Look-ups in named tables: a row name and a column name give one cell, copied from the table.

seg
fields: geviv, tov, rik, mer, dal, deziv, fol, fub, bos
rog: [96, 165, 56, 193, 157, 176, 153, 53, 81]
mitero: [52, 153, 57, 198, 150, 167, 157, 51, 73]
budi: [101, 182, 33, 158, 159, 168, 158, 55, 89]
zozud: [115, 166, 26, 175, 156, 174, 163, 41, 111]
vek: [37, 134, 35, 189, 136, 169, 151, 76, 103]
lig: [94, 156, 39, 195, 131, 179, 150, 42, 75]
doz: [92, 154, 49, 190, 120, 164, 166, 45, 79]
zaper: [78, 139, 48, 205, 156, 182, 187, 44, 83]

rik of zaper: 48
dal of lig: 131
fub of rog: 53
deziv of zaper: 182
rik of mitero: 57
fol of zaper: 187
fub of mitero: 51
dal of vek: 136
deziv of doz: 164
fol of zozud: 163
tov of vek: 134
bos of rog: 81
bos of lig: 75
deziv of lig: 179
geviv of zozud: 115
geviv of lig: 94
geviv of zaper: 78
Which row has the largest bos? zozud

kuvi
|  | buvenob | velamis | vig | vav | rud | vep | kedore | nupe | beliti | sut |
|---|---|---|---|---|---|---|---|---|---|---|
| nobeder | -32776 | -11589 | 2189 | 59124 | 39701 | -2675 | -41527 | -50180 | 21957 | -23183 |
| ruk | 39801 | -2942 | -21038 | -14702 | -64259 | -6771 | 8277 | 23887 | -32170 | -22818 |
| gek | 7731 | -7530 | -6469 | -43655 | 73909 | -49009 | 31067 | 31615 | -27305 | 36523 |
| vupe | -8900 | -15194 | -7183 | -28587 | 6509 | -32533 | 43070 | 61631 | 17844 | 19648 |
| zom | -25825 | 5476 | -35929 | 46699 | -51806 | 13525 | -27864 | -390 | -25070 | -61385 |
| niv | -15065 | 49684 | 1391 | 42058 | 22498 | 37781 | -932 | 10327 | -63703 | -20315 |

niv, beliti: -63703
gek, velamis: -7530
gek, beliti: -27305
niv, nupe: 10327
zom, nupe: -390
zom, vig: -35929
nobeder, nupe: -50180
ruk, kedore: 8277
nobeder, kedore: -41527
gek, vep: -49009
zom, vep: 13525
vupe, vep: -32533
vupe, beliti: 17844
vupe, kedore: 43070
gek, sut: 36523
Which row has the largest vep? niv

Table kunefa
|  | pepido | vufiv | puguno | kup | vitelo | taz |
|---|---|---|---|---|---|---|
| mevetub | 59 | 166 | 148 | 72 | 92 | 153 |
| fabak | 48 | 5 | 15 | 88 | 110 | 65 |
| nere | 36 | 11 | 70 | 82 | 156 | 86 |
| rotene | 102 | 21 | 33 | 100 | 93 | 49 |
| loludal | 168 | 44 | 14 | 223 | 92 | 79 |
| tus | 40 | 39 | 42 | 67 | 98 | 130 |
| vapina | 133 | 40 | 2 | 175 | 90 | 107 |

vapina, kup => 175
mevetub, vufiv => 166
mevetub, kup => 72
tus, pepido => 40
loludal, kup => 223
nere, puguno => 70
fabak, puguno => 15
fabak, vufiv => 5
fabak, pepido => 48
rotene, kup => 100
loludal, vitelo => 92
rotene, taz => 49
fabak, vitelo => 110
loludal, taz => 79
loludal, pepido => 168
vapina, vufiv => 40
mevetub, vitelo => 92
rotene, puguno => 33
nere, taz => 86
Which row has the largest vufiv? mevetub

Table nen
,moramub,namu,mudetod
repofil,-818,-4234,-3906
nuta,7946,7223,7653
nezovat,-5531,-3943,-412
bamo,-3980,-271,7
gadute,-3427,-3755,-1255
todom,-9221,3771,4605
kipi,1137,212,-1673

mudetod of nezovat: -412
namu of todom: 3771
mudetod of bamo: 7
moramub of gadute: -3427
namu of nezovat: -3943
moramub of nezovat: -5531
moramub of todom: -9221
moramub of nuta: 7946
namu of nuta: 7223
namu of repofil: -4234
mudetod of nuta: 7653
mudetod of repofil: -3906
moramub of repofil: -818
namu of bamo: -271
namu of gadute: -3755
namu of kipi: 212
mudetod of todom: 4605
moramub of bamo: -3980
mudetod of gadute: -1255

mifore:
,nom,ratigo,veb,muv,lasok,gaseduv,vin,zeg,bol,tig
supude,52137,63737,20233,48819,38793,49468,65076,22060,37174,89136
zokot,62227,73744,37837,45283,62716,57093,70405,30703,35248,72641
figofu,57958,71914,84876,42121,61542,50150,59731,67272,57624,36418
noleba,44594,74263,59505,85995,49208,78278,51307,41196,68945,66124
nad,72655,70758,47439,50272,66378,40169,71427,64401,36003,46759
pom,59945,59065,40620,61898,50403,53063,68873,39274,52476,65717
musa,64867,56606,43329,41348,38999,55142,54260,75269,51643,34708
safupa,39919,68445,75474,42061,47853,65522,43875,71987,75245,47178
pananib,67062,51699,62393,61534,65790,63264,49632,44692,56193,56435

What is the zeg of figofu in mifore?
67272
What is the vin of safupa in mifore?
43875
What is the bol of musa in mifore?
51643
What is the lasok of figofu in mifore?
61542
What is the bol of supude in mifore?
37174
What is the gaseduv of zokot in mifore?
57093
What is the gaseduv of pananib in mifore?
63264
What is the vin of zokot in mifore?
70405
What is the muv of pananib in mifore?
61534
What is the lasok of pom in mifore?
50403
What is the zeg of zokot in mifore?
30703
What is the ratigo of safupa in mifore?
68445
What is the zeg of supude in mifore?
22060
What is the muv of zokot in mifore?
45283

sebesed:
         zaka  buluv  zoziru  zudugup  doz
pofamet   134    154     133      169  142
par       137    151     138      196  169
kera      140    118     140       59   99
dab       144    118     147      129  158
nofudev   144    125     148      171  183
segirom   132    152     128      114   98
gozav     146    118     150      156  180
nad       138    126     136       66   94
vuku      131    155     126      112   93
feda      134    155     132      165  138

nofudev, zoziru => 148
feda, zudugup => 165
nofudev, zudugup => 171
nofudev, doz => 183
gozav, doz => 180
pofamet, buluv => 154
kera, buluv => 118
gozav, zoziru => 150
segirom, zaka => 132
par, zoziru => 138
kera, doz => 99
feda, doz => 138

rikonu
cols = regodo, siz, lep, mude, vigekof, buketaz, zoz, fabud
bek: [234, 183, 156, 110, 128, 131, 160, 129]
bodan: [69, 96, 116, 96, 143, 125, 153, 165]
gilodus: [178, 160, 146, 164, 146, 175, 165, 167]
mudukif: [191, 200, 197, 198, 148, 108, 47, 129]
mupi: [202, 162, 146, 120, 144, 164, 208, 131]
voninor: [171, 177, 189, 167, 174, 141, 163, 79]
tar: [159, 167, 159, 182, 137, 130, 67, 181]
vegofe: [171, 158, 147, 171, 153, 184, 176, 164]
mizol: [129, 154, 171, 191, 177, 168, 162, 122]
zas: [187, 160, 156, 100, 144, 126, 182, 103]
luzegu: [185, 186, 175, 193, 142, 132, 72, 160]

What is the siz of luzegu in rikonu?
186
What is the fabud of gilodus in rikonu?
167
What is the vigekof of luzegu in rikonu?
142
What is the buketaz of mizol in rikonu?
168
What is the zoz of mudukif in rikonu?
47
What is the zoz of bodan in rikonu?
153
What is the mude of mudukif in rikonu?
198
What is the buketaz of zas in rikonu?
126
What is the zoz of gilodus in rikonu?
165
What is the lep of mupi in rikonu?
146
What is the buketaz of vegofe in rikonu?
184
What is the buketaz of mudukif in rikonu?
108
What is the fabud of luzegu in rikonu?
160
What is the siz of mudukif in rikonu?
200
What is the zoz of zas in rikonu?
182

